Families of rows that turns and mirrors carry onto each other, the same ones carrying the whole set onto itself: the rest of each named row's family, in list order
5 families of 8 rows
Rarak: 14.4  14.7  17.8  29.3  34.8  -36.8  10.0  5.7  10.6  -17.2  -8.8  20.7  -14.7  -50.0  12.7  -16.3  2.4  0.3  -0.6  33.1  -27.1  -24.5
zok: -8.8  5.9  -11.6  5.8  22.4  -26.6  8.2  -9.2  -34.0  3.1  15.2  -21.1  17.9  -37.6  26.6  -7.5  13.2  4.1  36.8  -37.0  -39.8  -20.2
Fut: -22.7  1.7  -23.1  2.0  16.7  -15.7  18.5  -3.3  -33.3  -4.6  10.6  -28.9  20.2  -31.1  32.2  1.5  0.9  -4.2  17.8  -44.5  -24.2  -22.4
Duba: -26.5  -13.4  5.9  11.3  23.8  -12.8  39.3  24.0  3.7  -22.8  6.5  1.0  -20.9  24.7  10.4  -28.4  9.7  -26.3  -13.9  51.0  29.0  11.7
fulor: -7.1  8.4  -14.8  2.2  23.8  -21.3  17.3  1.7  -37.9  0.0  8.0  -31.7  17.3  -31.2  21.3  -5.0  7.2  2.0  20.3  -49.8  -28.8  -27.8
zop: 31.7  -8.0  28.7  26.0  20.3  -40.6  -0.9  -14.4  16.2  -22.6  -23.7  3.3  13.0  -35.3  15.0  -41.4  7.5  -0.5  -18.7  20.9  -7.1  8.3
kan: 5.0  -21.0  -6.6  -5.4  17.0  -31.6  10.1  -8.2  -43.9  -0.1  -5.4  -42.5  36.3  -14.0  9.3  -14.0  -26.3  -3.7  29.1  -21.0  -34.4  -2.4
fubo: 17.5  -11.3  10.8  21.6  21.0  -34.4  5.8  -19.7  27.8  -33.7  -8.0  7.7  11.7  -35.2  19.8  -44.9  8.8  -5.2  -18.4  30.4  -5.2  -1.2
tipaz: -13.9  3.5  -18.1  7.9  33.3  -23.7  12.3  -4.6  -29.3  1.0  2.6  -32.3  18.4  -37.3  31.4  -2.5  9.7  1.9  20.1  -49.2  -32.2  -17.9
vidu: -13.7  25.8  -10.6  -39.6  9.7  13.0  22.4  7.8  -22.8  18.5  -10.6  -42.6  16.2  24.7  5.3  19.3  7.1  -17.8  -14.7  -3.8  -27.6  44.7
gopek: 9.2  -18.4  -8.4  -3.0  15.4  -18.2  10.5  -12.7  -37.0  -2.8  2.7  -40.0  34.3  -12.3  -1.4  -17.6  -13.9  -3.0  44.9  -30.0  -32.6  16.1
pon: -27.4  -16.8  12.0  1.5  16.0  -1.2  31.3  26.6  2.7  -20.5  1.3  6.0  -19.9  19.2  8.9  -25.3  2.5  -24.0  -23.7  42.4  32.1  8.3
dalog: 17.3  17.3  35.9  31.5  20.7  -28.3  1.4  2.8  2.2  -10.0  -16.5  14.1  -14.4  -52.9  18.0  -28.1  6.1  6.2  -4.3  29.0  -31.9  -9.4
moni: -2.4  16.2  1.9  2.8  19.3  0.7  -4.4  38.7  -4.6  -29.8  -3.2  22.4  -25.8  24.7  24.6  7.4  -5.1  -22.2  -8.9  51.1  16.7  19.9
let: -0.5  18.8  -5.5  -37.8  11.1  11.5  11.0  12.5  -15.9  14.0  -17.8  -28.1  0.0  30.8  7.9  20.8  6.5  -14.4  -22.9  -5.6  -42.1  47.1
Kifu: 12.1  12.4  20.7  30.6  19.9  -25.6  10.7  6.6  12.4  -21.8  -4.8  19.8  -18.1  -47.3  13.4  -22.8  -3.5  6.1  8.6  43.2  -32.5  -4.7
tibe: -22.8  -0.5  10.6  -27.2  15.4  38.7  40.2  17.4  -15.7  5.9  -24.4  -26.3  7.1  17.0  29.8  18.6  16.7  -32.9  -13.7  -31.8  -10.6  31.5
meton: 20.5  -17.7  13.1  30.7  23.3  -33.8  2.4  -24.3  21.1  -20.7  -5.7  8.7  9.9  -32.6  10.8  -55.1  2.5  -0.9  -6.3  28.3  -13.3  7.6
Vaka: -3.5  -14.0  -6.8  -10.0  4.2  -18.7  19.1  -10.9  -31.0  -5.5  5.0  -33.9  34.5  -12.0  6.4  -8.9  -22.8  1.1  52.6  -25.8  -30.8  15.5
nedez: 24.6  12.3  21.4  23.5  29.6  -32.8  1.9  5.0  17.1  -11.1  -10.2  17.1  -7.5  -56.0  12.9  -14.6  -0.9  6.4  7.2  23.6  -29.9  -19.0
dukid: 4.6  -19.6  -7.9  10.7  28.9  -28.1  12.9  -13.0  -28.2  -8.1  -7.6  -37.4  43.0  -28.5  2.2  -13.4  -11.2  -11.0  37.9  -20.8  -36.6  1.7
Karam: -12.9  5.3  8.6  -25.9  21.8  40.2  30.1  22.8  -12.9  10.5  -22.4  -16.1  5.5  13.8  23.8  16.3  26.0  -33.0  -22.8  -28.7  -8.8  31.6
benip: -11.3  -5.0  11.5  -29.0  14.7  31.0  29.2  15.1  -6.5  13.7  -17.8  -11.3  -4.2  26.1  25.0  20.8  22.0  -30.2  -15.4  -32.0  -27.4  30.6
vad: -13.9  17.1  -11.1  5.3  16.0  8.9  -5.3  35.7  -2.7  -26.9  0.1  10.7  -27.7  23.0  22.1  -2.8  -9.9  -17.7  -18.2  51.2  13.1  36.8
zudev: -9.5  -9.5  -6.3  1.9  20.3  -14.4  8.0  -5.4  -45.6  5.9  7.0  -25.7  12.2  -24.2  39.3  -12.4  -5.0  -1.6  28.0  -38.7  -29.3  -24.2
duro: -2.5  26.5  -11.4  -39.1  -3.4  15.6  12.5  12.2  -8.1  11.1  -15.6  -22.0  10.5  32.5  10.7  23.7  28.2  -15.6  -5.0  6.9  -33.2  45.0
rof: 2.2  -12.7  -0.5  -5.1  17.0  -28.5  9.7  -18.1  -30.2  3.7  -2.4  -40.8  31.8  -17.7  0.7  -14.5  -16.2  0.0  48.1  -22.5  -38.5  13.6
befe: -27.1  -14.4  11.0  3.0  10.4  -3.0  29.8  26.0  6.9  -23.6  -0.1  2.9  -18.2  25.8  15.9  -21.7  9.8  -23.4  -27.7  49.9  24.6  18.2
tifar: 2.4  24.5  1.2  -43.4  2.9  17.9  13.2  10.4  -16.5  19.3  -13.5  -28.1  7.3  32.0  0.8  23.1  18.7  -12.2  -5.2  1.1  -26.5  47.8
Dugud: -14.8  9.6  7.5  -27.2  24.8  32.4  30.0  11.3  -16.1  12.9  -18.8  -11.8  6.3  16.2  37.6  24.1  18.7  -35.5  1.1  -37.2  -16.8  31.6
Leri: -7.6  18.6  -1.6  9.9  20.6  -7.8  -1.7  42.7  -15.7  -38.0  3.4  15.2  -38.4  27.8  15.1  -9.1  -10.9  -22.5  -13.3  42.0  12.0  23.4
Zegu: -33.9  -8.4  19.5  -8.8  12.8  -2.6  29.2  30.0  14.3  -23.8  -3.6  5.8  -15.4  30.9  19.1  -2.2  14.1  -23.2  -17.9  40.7  28.4  10.6
ruro: -10.1  -0.5  -0.9  -18.0  17.3  41.2  40.2  21.9  -3.3  6.3  -26.6  -17.8  4.7  10.7  24.7  17.9  22.8  -38.5  -13.6  -25.2  -16.5  35.8
Zuva: 6.7  19.4  34.7  25.1  35.1  -31.9  5.3  -0.7  15.9  -14.0  -8.7  13.5  -1.2  -62.1  12.7  -8.5  2.4  8.8  -1.9  26.8  -28.3  -13.7
besov: 23.4  -18.9  15.0  23.3  15.4  -30.5  4.7  -25.5  27.9  -16.8  -5.6  1.2  6.5  -39.8  7.1  -50.8  7.6  3.0  -14.3  19.9  -12.7  4.2
Zubo: -5.9  27.3  -5.2  -43.4  0.9  11.4  8.1  8.7  -22.1  11.8  -10.8  -31.5  6.3  31.9  14.8  22.0  13.0  -10.4  -5.8  -2.7  -24.5  42.6
Mez: -1.7  23.2  -5.0  5.3  36.2  -6.0  -8.0  33.6  -3.4  -32.6  6.4  20.4  -21.8  25.8  20.9  -5.4  -3.5  -28.5  -0.1  50.8  20.5  12.8
fabe: -22.6  -12.7  12.9  0.6  15.6  -19.2  27.7  24.4  0.8  -38.4  -1.8  5.6  -24.7  37.9  14.0  -16.1  7.3  -27.7  -18.7  32.2  31.5  4.7
mise: 14.7  -8.9  17.8  27.5  25.3  -29.5  -2.3  -29.1  20.8  -14.6  -2.0  2.8  13.5  -42.4  15.7  -49.4  4.1  4.1  -8.9  20.4  -12.7  21.2
Sutal: -1.8  17.0  -5.4  -1.5  18.6  -6.9  -4.3  32.5  -5.4  -27.5  7.2  19.7  -26.7  23.9  17.4  -0.9  -8.4  -16.1  -11.9  50.2  24.9  15.0

Same family as dalog: zop, kan, let, benip, zudev, Leri, fabe
Same family as fubo: zok, vidu, Kifu, dukid, vad, Dugud, Zegu
Same family as mise: Fut, Duba, Vaka, duro, ruro, Zuva, Mez

Families of rows that turns and mirrors carry onto each other, the same ones carrying the whole set onto itself: the rest of each named row's family, in list order
7 families of 4 rows
Zami: 16.0  -12.8  -36.3  34.7  20.9  -2.6  -39.8  33.6  -28.7  28.2  16.0  37.9  27.4  -6.2  15.7  -41.3  -7.3  -21.0  42.8
gan: 22.2  11.0  -28.8  35.6  -16.4  -44.8  -15.9  13.1  -21.6  2.1  40.1  -15.1  63.3  1.6  2.1  -37.3  4.5  -18.8  -34.3
ribu: 14.1  13.1  -11.2  -18.3  28.1  -37.1  -42.0  10.5  -49.2  -11.5  47.7  -28.3  63.6  10.6  9.5  10.4  47.7  23.1  12.0
Bev: 35.9  -6.7  -14.6  -18.0  14.8  -27.6  -27.1  -2.7  -33.7  -0.1  36.4  -28.3  85.5  25.3  20.0  1.0  39.7  25.6  9.7
Lafuf: -0.9  8.9  -12.9  -20.7  33.7  -15.3  -8.9  0.5  -32.7  -2.4  -4.4  23.0  -9.6  -7.3  -2.2  24.6  7.4  9.1  14.5
lozib: 1.2  6.1  -25.2  55.8  9.1  -35.8  -36.1  19.2  -32.7  -2.2  54.4  -16.3  53.9  -1.6  -9.1  -26.8  0.2  8.4  -37.8
razo: 1.0  -11.8  -29.0  38.4  45.8  -16.8  -43.0  34.2  -25.2  17.9  40.2  41.1  28.7  2.5  24.2  -41.3  3.3  -17.5  34.5
bezul: 6.0  4.9  -16.1  -34.6  28.6  -17.4  8.0  1.7  -23.1  15.4  -14.1  13.5  -1.9  6.8  7.0  15.2  3.1  20.2  1.7
sizo: 0.4  16.0  -31.4  36.8  8.8  -42.6  -24.8  22.1  -21.6  -3.4  16.2  -14.0  54.6  8.8  -11.5  -33.9  5.8  -20.0  -46.4
Zodu: 7.9  7.0  -26.7  42.0  -12.5  -18.8  -13.8  30.8  -19.1  -2.6  34.8  -14.7  58.2  0.6  -14.5  -39.2  -6.3  1.4  -43.1
fug: 14.3  3.6  -18.5  -17.1  9.8  -6.8  3.2  16.4  -25.6  22.9  -16.7  29.1  -2.7  1.7  -5.6  14.1  8.5  32.0  18.3
Lor: -0.9  5.4  -37.6  29.9  53.8  -28.4  -42.7  32.9  -25.5  24.4  15.9  41.3  23.7  21.9  26.7  -43.8  10.5  -11.4  26.2
fek: -7.1  -11.5  -35.3  38.5  42.8  -12.1  -39.0  16.9  -33.4  12.9  8.3  27.6  19.5  -5.0  22.4  -35.3  -23.2  -15.2  40.5
Vaf: 19.2  1.1  -37.9  45.1  0.1  -16.9  -16.3  19.3  -15.5  3.9  58.0  -2.5  65.7  -3.3  -3.3  -27.3  0.5  -3.1  -41.2
Tobal: 12.2  4.0  -8.2  -23.0  30.6  -13.5  -8.6  17.7  -16.4  8.3  -6.6  39.5  -2.9  18.0  18.8  12.1  22.0  35.2  11.1
sirez: 2.8  -4.0  -26.5  44.2  33.0  -14.9  -36.3  35.3  -19.8  35.5  27.3  27.1  20.8  8.1  25.2  -31.9  -8.0  -4.1  55.3
Naz: 30.9  -4.3  -10.3  -19.8  5.5  -27.6  -33.5  9.3  -34.6  7.6  40.7  -41.1  75.1  18.0  18.6  11.1  31.5  26.2  22.1
venel: 9.4  -17.8  -43.0  29.2  40.8  -19.0  -29.6  39.8  -8.9  19.2  18.9  50.1  20.7  4.6  11.6  -42.8  -3.7  -2.0  40.5
remu: 10.6  -11.7  -28.6  40.1  36.4  -10.1  -34.1  24.2  -13.5  37.0  22.5  32.8  32.0  11.5  37.6  -37.7  -5.9  -12.6  45.4
Pas: 12.0  14.5  -5.6  -27.2  1.0  -33.5  -31.6  3.8  -26.5  -0.6  12.9  -31.3  80.2  17.4  12.6  1.3  44.2  14.4  3.7
Gabeb: 0.2  11.9  -35.5  43.4  -9.0  -26.8  -22.3  26.1  -24.9  -7.7  39.5  -11.5  43.4  -10.4  -8.8  -29.5  -4.0  -24.8  -39.0
tute: 21.1  1.6  7.1  -31.2  15.2  -24.4  -17.7  0.4  -34.6  8.2  30.1  -41.4  79.7  24.4  3.8  -4.2  20.0  19.4  13.7
vabiz: 7.3  -2.7  -9.7  -16.4  29.4  -8.0  12.1  10.5  -38.9  18.4  -5.1  12.7  -10.4  3.8  18.1  13.7  0.3  15.2  26.7
Fako: 7.6  4.8  -19.8  41.5  -1.6  -22.9  -8.4  14.7  -18.6  -15.7  41.5  -17.6  61.5  4.2  -12.8  -36.9  -14.6  -3.3  -36.3
Zesem: 9.0  -3.4  -10.4  -12.8  13.4  -22.5  -25.0  4.1  -36.7  -0.6  46.6  -46.2  69.2  24.0  -7.1  -0.6  44.6  32.7  7.4
faz: 18.5  2.7  -11.1  -32.2  20.9  -36.8  -40.4  13.9  -38.7  10.0  31.6  -35.4  60.2  26.9  9.5  -4.2  47.6  33.0  12.0
Dova: 9.9  -0.6  -9.9  -25.5  16.3  -0.7  6.2  4.8  -23.8  13.3  -1.4  29.9  -2.7  1.0  -5.4  11.6  -5.0  34.9  12.9
Bufup: 13.4  7.1  -12.7  -22.3  22.1  -6.4  2.4  25.2  -17.3  22.6  2.1  10.9  -10.3  21.9  8.3  16.4  0.4  38.5  19.6

Same family as gan: venel, vabiz, Zesem
Same family as ribu: Lafuf, sizo, Lor
Same family as sirez: Bev, fug, Fako
Same family as Gabeb: razo, bezul, faz

Families of rows that turns and mirrors carry onto each other, the same ones carrying the whole set onto itself: the rest of each named row's family, in list order
5 families of 8 rows
Ditu: 35.0  9.8  3.0  -4.2  8.5  7.1  40.3  6.7  -0.5
Tikik: -26.8  -14.3  -20.2  -34.8  1.3  11.7  -16.6  2.9  34.4
zom: 30.1  -13.6  -5.4  37.8  3.8  33.5  3.0  -15.4  -0.9
Moru: 4.2  -34.2  4.9  -20.5  -26.3  -25.7  27.2  21.2  10.4
febof: -24.4  -12.7  10.2  -4.4  -3.9  42.3  -25.5  -21.1  0.7
Fopop: 8.1  -21.6  -25.7  -4.2  20.4  -34.1  -3.3  21.1  21.8
Dorog: -8.4  -12.5  -51.9  -12.9  -9.9  -2.9  -17.0  -2.4  27.5
loboz: 26.2  -16.3  11.6  4.3  24.9  26.4  22.2  10.0  30.2
feri: 18.5  -15.2  24.7  14.7  19.0  40.9  10.9  -4.4  11.1
keven: -34.2  -12.3  -7.7  -25.4  -5.6  26.4  -28.8  -13.0  15.8
lub: -6.9  -30.5  27.7  -0.5  -38.9  4.3  6.0  -7.0  -24.2
ratob: -11.0  -32.4  -1.4  -28.5  -33.9  -26.2  14.7  14.8  6.3
kevik: 25.9  -23.6  -9.6  13.4  28.1  -23.3  8.3  19.8  15.1
pofaz: 15.6  -15.9  -5.8  -14.1  24.1  11.1  19.0  19.4  45.2
sigef: 40.2  -15.3  -15.2  29.4  11.4  17.6  17.8  0.2  17.7
begev: -15.9  11.8  -27.2  -42.7  -16.6  -6.8  2.2  -2.8  2.3
neb: -22.0  13.4  -15.6  -32.5  -22.6  10.2  -10.0  -17.3  -15.4
Pota: 9.8  -32.7  33.0  6.8  -28.3  2.8  20.8  -0.6  -20.1
pilik: 18.7  -34.5  27.1  3.6  -22.6  -6.0  32.7  9.9  -8.0
sop: -21.3  -30.5  4.2  -25.2  -41.6  -16.9  0.9  3.2  -6.2
nopo: 33.5  -15.7  -32.6  10.9  11.2  2.3  16.6  10.7  32.9
Furur: -6.7  -16.0  -19.4  -31.4  13.6  4.9  4.5  16.1  45.2
leziv: 8.4  -11.6  -7.4  31.9  -9.5  35.5  -16.5  -27.0  -10.3
nugen: 13.5  -14.3  -48.6  -6.2  2.5  -6.3  4.5  9.3  37.9
Debeb: -3.8  -20.9  10.6  29.5  5.4  8.4  -29.2  -16.9  -26.4
gof: 25.5  9.0  -14.7  -23.9  4.1  -7.9  36.5  15.0  13.3
Poka: 16.7  -33.2  16.0  -7.2  -20.7  -17.5  35.9  19.5  4.0
kasad: -21.9  -19.1  -5.5  10.6  -3.1  -1.1  -40.6  -16.3  -20.0
vazam: 30.1  10.7  16.2  4.6  1.3  23.2  29.3  -8.3  -18.0
febu: 9.5  12.0  15.3  1.2  -11.8  30.0  10.2  -19.8  -30.4
fulel: -14.7  -21.6  -32.0  -12.5  8.8  -31.0  -21.5  9.7  15.8
rup: -18.5  -11.2  -41.2  -4.9  -18.6  11.7  -31.6  -19.0  9.4
virim: -27.1  -19.3  -22.3  -7.0  -1.9  -18.0  -38.4  -5.6  -4.6
Lesa: -1.8  -13.0  23.9  10.6  6.5  48.3  -8.5  -18.1  -1.5
vovak: 3.1  9.3  -27.7  -40.5  -4.5  -13.0  21.1  11.2  14.1
zez: -19.6  -31.4  16.1  -13.8  -42.5  -4.8  0.3  -5.4  -18.7
ded: 18.0  -22.9  16.0  37.9  18.0  6.7  -8.9  -6.7  -18.0
vipu: -11.2  12.6  2.5  -12.3  -20.2  25.1  -5.2  -24.8  -29.3
mefi: -12.6  -10.9  -24.0  12.5  -17.5  28.0  -31.0  -28.8  -6.8
Defug: 31.2  -23.6  7.8  31.3  27.4  -7.0  6.1  9.5  -1.2

Same family as febu: Ditu, begev, neb, gof, vazam, vovak, vipu
Same family as Poka: Moru, lub, ratob, Pota, pilik, sop, zez
Same family as Debeb: Fopop, kevik, kasad, fulel, virim, ded, Defug

